In the rows, zero is written as 128.
A single turn carries every row of the set below to another of its rows. Some are shown first; where does it send the rows asked next?
J_267: [124 119 165  99 127 114 138 143  91  96 113 101 144 135 132 127 146 127
 100 124 108  99 147 138 156 132 122]
J_799: [132 121 154 102 135 114 136 127  93  98 114  95 117 147 137 153 134 111
 107 142  93 111 139 132 154 123 123]
J_354: [124 118 143 118 153 113  92 150  93 111  93 122 135 165 141 150 155 122
 118 126 116 112 127 126 141 106 158]
J_751: [156 118 140 121 130 129 123 132 109 133 139 106 185 118 162 121 144 116
 119 131 120 139 160 143 129 149 151]
J_312: [146 144 140 100 139 137 123 132 122 118 146 118 182 124 173 154 138 131
 132 146 125 132 155 150 122 145 149]
J_939: [127 133 125 101 142 123 121 130  99  98 128 135 168 135 155 149 155 144
 131 146 111 145 124 169 133 134 173]
J_435: [135 133 122 105 122 111  96 130  92  98 119 125 147 133 138 124 155 143
 144 157 104 131 112 178 142 126 144]
J_205: [140 149 156 114 118 107 120 153  80 129 129 123 127 130 176 151 148 155
 123 135 117  88 148 151 143 103 140]
J_548: [146 141 151 118 127 119 120 156  95 152 134 117 139 133 172 139 146 144
 124 148 115  89 172 134 133 127 129]
J_931: [110 138 165 114 102 130 106 146  95  99 113 102 146 129 158 167 116 119
 121 121 118 118 151 125 144 129 128]
J_937: [116 150 149 112 104 142  98 150 101 105 143 130 141 138 165 160 135 142
 133 138 125 116 161 139 149 141 123]
J_63: [128 139 129  87 131 136 113 133 110  94 146 138 158 132 162 146 147 153
 130 143 121 135 130 166 128 142 151]
J_897: [150 125 134 128 140 113 101 117  92 108 113  90 119 148 154 154 123 111
 128 164 111 120 111 132 134 123 157]
J_91: [150 146 166 101 146  96 132 140  88 123 120 118 139 141 167 158 153 140
 115 145 115  86 150 139 153 111 135]
J_22: [144 138 140  99 147 128 120 125 110 115 135 124 189 124 163 151 148 131
 131 138 118 145 149 153 128 150 157]
J_345: [136 124 152 105 134 112  93 149  96 119  80 102 146 143 141 169 140 121
 135 118 101 132 127 162 143 115 149]
J_830: [145 117 140 146 131 123 113 167  92 116  90 106 139 142 140 126 157 123
 115 123 126  98 134 147 129 105 146]
J_280: [117 132 162 125  89 124  93 149  90 119 121 115 146 136 172 154 129 127
 126 143 122 114 162 123 156 120 123]
J_89: [140 118 145  86 122 119 100 154 102 114 129 140 159 147 157 142 150 136
 135  99 115 146 140 145 165 116 139]
J_656: [132 122 127  93 111 126  95 129  96  97 132 126 141 133 141 126 149 146
 134 156 106 134 115 177 147 138 136]
J_962: [113 137 150 109  97 141 105 142  97  86 133 115 132 138 144 155 132 131
 126 134 112 123 148 149 158 141 117]
J_628: [128 144 155 115  98 113  90 153  81 136 135 125 135 130 168 142 140 144
 134 131 114  99 155 135 154 106 129]
J_559: [149 118 129 132 132 129 117 138  99 137 153  99 145 132 150  98 138 120
 120 128 113 109 146 120 122 125 158]
J_790: [122 128 154  99 113 127 114 129  96  87 123 102 126 143 129 154 131 114
 119 136  97 122 140 140 164 133 114]
J_570: [156 124 139 123 130 133 123 136 116 139 148 101 179 125 164 118 141 116
 126 147 120 122 166 134 127 140 144]
J_84: [159 132 146 114 116 131 129 167 105 108 122 123 159 127 173 152 140 135
 132  95 133 133 142 159 141 113 140]
J_563: [145 126 127 135 142 124 116 131  89 118 136  93 114 138 153 128 124 120
 120 131 111 108 120 123 114 117 171]
J_210: [156 112 123 129 128 124 109 139 100 122 149 114 153 131 160 100 132 115
 111 113 130 126 138 129 129 137 163]
J_30: [151 128 122 136 134 116 106 133  97 117 137  98 125 130 162 123 121 109
 119 116 123 120 121 121 115 120 167]
J_167: [129 130 117 105 124 114 102 134  93 105 117 126 153 134 135 123 155 141
 141 156 102 133 111 174 138 120 158]
J_529: [158 132 120 135 132 104  96 131 103 110 106 101 136 144 161 138 121 104
 131 161 128 122 112 135 124 116 156]
J_17: [167 136 142 128 139 121  98 158 102 131 114 112 163 135 139 132 149 107
 135 108 126 100 144 127 142 102 132]
J_100: [149 119 133 107 120 112  84 116  93 108 115 102 134 143 139 140 136 119
 138 173 102 130 112 158 154 132 134]
J_104: [135 155 152 116 114 133 103 156 101 136 141 123 146 130 173 157 136 145
 137 142 122 102 171 140 138 136 126]
J_340: [162 112 137 122 127 128 117 132 105 129 143 108 184 124 161 119 140 113
 118 127 123 141 153 148 140 151 156]
J_771: [150 112 129 131 129 124 113 135 102 130 150 109 153 127 160 101 138 114
 111 116 123 127 145 121 124 135 160]
J_706: [104 131 163  97 124 126 119 140  93  87 121 109 141 138 139 147 129 122
 108 110 114 110 145 118 149 131 130]
J_530: [133  97 153 108 112 114 109 155  99 110  93 119 153 154 161 149 156 133
 122 136 114 149 141 162 163 123 141]
J_242: [127 138 129  98 140 123 117 130 100  93 128 139 165 133 156 143 158 152
 134 148 115 140 126 170 131 140 159]
J_618: [148 133 149 107 144 109 131 148  90 147 131 110 123 136 157 132 146 136
 115 138  98  85 158 128 133 117 134]
J_828: [149 128 123 121 125  98  81 122  96 107 111 108 138 145 145 130 141 116
 144 171 109 128 110 150 148 118 140]
J_887: [149 131 138 104 146 126 120 124 107 116 136 119 190 128 162 154 144 123
 130 137 116 149 146 157 138 148 166]
J_273: [147 127 117 117 124 101  86 128  99 115 106 113 148 144 139 124 142 115
 143 173 110 127 112 151 142 114 146]
J_674: [157 131 118 132 136 116 103 138 100 113 131 106 132 134 163 124 115 109
 121 121 132 118 117 127 113 122 168]
J_341: [150 136 170  93 142  99 134 137  91 118 112  98 150 132 139 142 149 125
 112 133 104  91 149 145 158 123 121]
J_835: [164 125 145 130 135 125 123 160 110 110 122 130 166 149 176 146 153 120
 122 125 147 119 153 120 148 109 136]
J_233: [144 128 151 103 146 108 143 138  89 123 118  95 113 138 145 144 137 123
 108 135  91  94 143 134 135 116 133]
J_888: [155 129 125 140 132 103  98 127  99 107 112  94 124 142 165 141 123 105
 129 156 122 123 111 132 128 116 156]

J_897 turns into J_63
J_828 turns into J_22
J_530 turns into J_835
Now these:
J_937 turns into J_618
J_210 turns into J_273
J_628 turns into J_341

